In the rows, zero is written as 128.
One turn moves every row onto another: examples first, then more rows asked:
nini: [124 173 135 131 162 125 151 108 155 108 118 139 157 151 163 126 136 123
 120 106 116 123]
dit: [113 167 115 130 119 151 134 138 165 100 113 132 159 139 135 113 140 143
 110  97 120 137]
zezab: [147 160 117 125 161 119 143 142 143 102 114 144 174 145 151 120 141 123
 115  90 101 124]
Mukip: [123 147 114 119 117 160 126 145 139 110 116 148 146 149 167 160 153 127
 110  91 107 137]
Vez: [111 149 113 122 145 130 129 131 156 115 112 152 163 140 139 151 135 114
 120 130 110 133]
zur: [128 144 120 124 139 156 141  91 138  98 113 124 143 141 163 160 158 139
 111 105 119 128]
mos: [134 130 128 136 139 129 156 124 139 100 117 151 142 150 176 151 142 137
 116 111 111 117]
Vin: [138 155 120 127 139 157 129 119 165 101 119 153 160 148 129 155 139 120
 131 118 116 121]
fir: [141 149 122 128 133 132 130 132 151  94 110 130 194 152 148 153 147 136
  99 100 128 142]
Vupeg: [138 157 115 132 137 139 137 160 136 124 111 134 127 144 154 126 154 126
 122  97 115 146]
fev: [148 142 122 130 144 137 136 137 139  97 110 128 142 144 144 145 144 168
 109  99 121 149]
gop: [125 153 121 116 138 149 141 148 143  93 114 129 144 130 141 141 106 109
  97  92 124 133]
sur: [110 144 125 138 150 140 149 135 138 123 107 126 149 162 155 139 154 132
 114 110 108 162]
Bab: [150 156 126 141 139 141 130 122 164  90 118 147 175 163 140 156 167 120
 116 102 119 131]
poget: [131 174 109 110 135 151 120 142 151 103 118 137 168 153 141 125 137 114
 118  84  97 130]
Lida: [141 158 129 129 162 150 143 140 141 100 111 138 150 136 139 148 144  94
 103  80 122 142]
vit: [119 122 111 133 108 155 143 124 141  98 105 135 156 132 144 141 151 132
 106  99 121 126]
Ral: [124 161 126 138 152 142 142 127 163  78 122 130 116 144 141 141 143 115
 104 110 115 134]
guk: [116 144 111 122 139 123 133 130 158  94 113 127 175 149 148 145 134 142
 101 130 112 140]
Gevev: [148 143 123 133 131 120 117 128 129  96 108 150 147 136 139 149 156 124
 110  78 132 127]
kav: [119 148 129 144 155 119 154 137 148  87 116 126 149 147 154 135 144  97
  89  98 119 140]
Zofa: [145 152 117 126 142 132 141 120 129 104 115 110 143 176 163 125 153 102
 124  95 105 127]
guvu: [116 136 126 118 132 159 142 114 132 116 109 122 156 163 144 142 121 107
 127 103 113 133]
rabu: [133 137 118 133 123 132 122 109 143  81 120 134 135 170 141 140 145 107
 122  99 105 112]
naran: [149 145 118 132 141 115 142 125 134  99 110 123 124 134 154 122 141 139
 117 107 127 120]
zake: [133 161 128 129 133 163 150 115 139 120 110 110 133 152 152 127 145 128
 127 101 133 140]
dubal: [138 125 106 123 146 141 140 131 126  99 111 135 163 150 160 150 164 116
 111  95  87 129]
Taga: [134 145 109 124 112 134 123 129 129 100 107 113 146 140 143 120 150 110
 109  85 127 126]
zovit: [122 167 123 135 139 135 136  97 162  89 113 128 156 136 134 119 156 133
 110  98 125 121]
susad: [140 152 123 132 141 161 150 132 154  70 116 109 148 149 134 134 134 124
  96  92 120 139]

rabu moves to guvu
poget moves to nini
Now these:
Lida moves to Ral
fir moves to Bab
naran moves to Taga
mos moves to vit

One turn moves every row onto another: examples first, then more rows asked:
Suk: [149 144  99 120 143 128 124 128 119 137 111 139 124 119 140 130 107 107
 140 133 146 113]
Kabab: [110 129 105 137 146 148 118 120 128 129 129 114 146 111 132 131 117 128
 148 140 163 124]
sede: [121 139 127 126 113 158 126 126 136 148 119 133 156 115 132  95 130 111
 137 150 142 112]
zul: [122 125 139 127 124 130 147 100 143 110 106 140 127 130 142 109 124 109
 124 142 155 136]
duk: [135 156 108 123 108 143 126 133 133 129 128 116 133 132 113 114  99  98
 154 135 127 128]
kif: [136 147 111 141 123 140 147 105 142 119  90 148 127 130 130 101 120  98
 125 126 145 122]
Vagop: [114 126 107 142 140 106 108 144 133 126 116 119 136 113 120 113 132 124
 132 134 148 127]
ferum: [129 115 104 134 105 127 122 141 150 123 119 132 152 123 144 120 124 114
 127 145 135 151]
potu: [130 125 136 163 137 132 130 105 134 109 121 119 144 131 114 116 135 115
 156 139 148 127]
duzan: [130 136 127 127 145 124 127 114 123 115 112 146 121 138 108 119  96  97
 130 121 143 124]
pudu: [135 121 109 135 101 152 134 129 149 127 133 133 139 147 143 101 105 111
 139 145 136 111]
lam: [127 135 128 159 147 144 147 126 115 120 112 124 154 108 115 127 126 111
 147 124 143 118]
pitab: [128 126  97 128 123 145 142 131 120 120 102 117 140 120 122 125  98 140
 138 151 136 119]
voso: [136 116 138 131 123 136 126 121 134 141 138 133 150 120 131  86 135 116
 137 128 157 124]
bakos: [136 131 123 136 138 111 122 145 152 100 105 140 135 131 120 113 113  98
 144 145 132 134]

bakos moves to Vagop
lam moves to sede
Now these:
duzan moves to Kabab
zul moves to potu
pitab moves to duk

One turn moves every row onto another: examples first, then more rows asked:
faba: [104 131 123 114 146 121 152 125 131 111 118 126 154 122 126 120 147 121
 141 141 123]
pela: [114 118 132 145 136 144 139 133 130 130 115 121 147 102 138 120 129 112
 115 140 136]
sibas: [118 131 129 133 124 140 134 161 139  96 107 108 126 122 120 135 129 126
 131 147 103]
vur: [132 104 138 110 162 120 145 140 127  93 109  92 155 130 130 131 130 138
 130 143 125]
Vamas: [131 126 132 128 138 120 161 149 117 102 125 128 119 139 120 141 120 130
 103 145 121]
vuze: [118  99 140 130 132 108 118 140 131 105 124 124 145 122 123 152 119 134
 137 160 129]
rusa: [118 127 149 138 122 123 143 142 138 140 125 115 150 109 144 133  95 123
 117 145 102]
zok: [141 140 137 134 155 122 144 126 134 123  95 134 138 119 125 143 127 114
 136 152 133]
fepom: [120 115 148 142 138 119 137 157 120 118 138 100 153 145 124 133 128 131
 138 124  93]
vil: [146 110 146 163 140 121 162 133 111 122 127 108 144 135 130 145 133 133
 138 150 132]
neled: [144 114 159 141 123 126 146 159 124 125 119 111 146 134 133 135 112 130
 104 131 124]
mosap: [119 122 137 127 134 122 137 119 132 133 131 110 154 116 115 149 140 127
 110 150  96]
mab: [114 127 145 136 144 106 147 153 119 100  93 118 153 124 145 112 122 126
 135 131 132]
Zuzi: [119 127 132 133 146 134 166 129 120 113 101  85 160 129 140 122 110 137
 122 140  98]
vov: [111 132 133 149 161 121 158 141 129 114 118 108 126 136 137 122 135 136
 110 169  98]
Fegob: [124 116 140 140 165 124 143 115 118 138 123 111 151 151 123 127 104 127
 131 161 119]
Meku: [111 125 129 129 141 106 154 137 125 115 140 131 131 123 136 144  95 129
 132 153 104]
Tuboz: [127 127 147 141 138 124 139 124 128 137 114 116 150 132 134 134 128 133
 173 144 111]
nusur: [128 121 155 135 148 139 128 134 130 129  97  89 136 133 125 114 129 139
 128 162 108]
nomig: [120 109 129 137 166 120 141 150 137 107 121 112 150 116 163 140 106 132
 139 137 111]

rusa moves to neled
nusur moves to vur
Now these:
zok moves to Fegob
mosap moves to fepom
nomig moves to pela

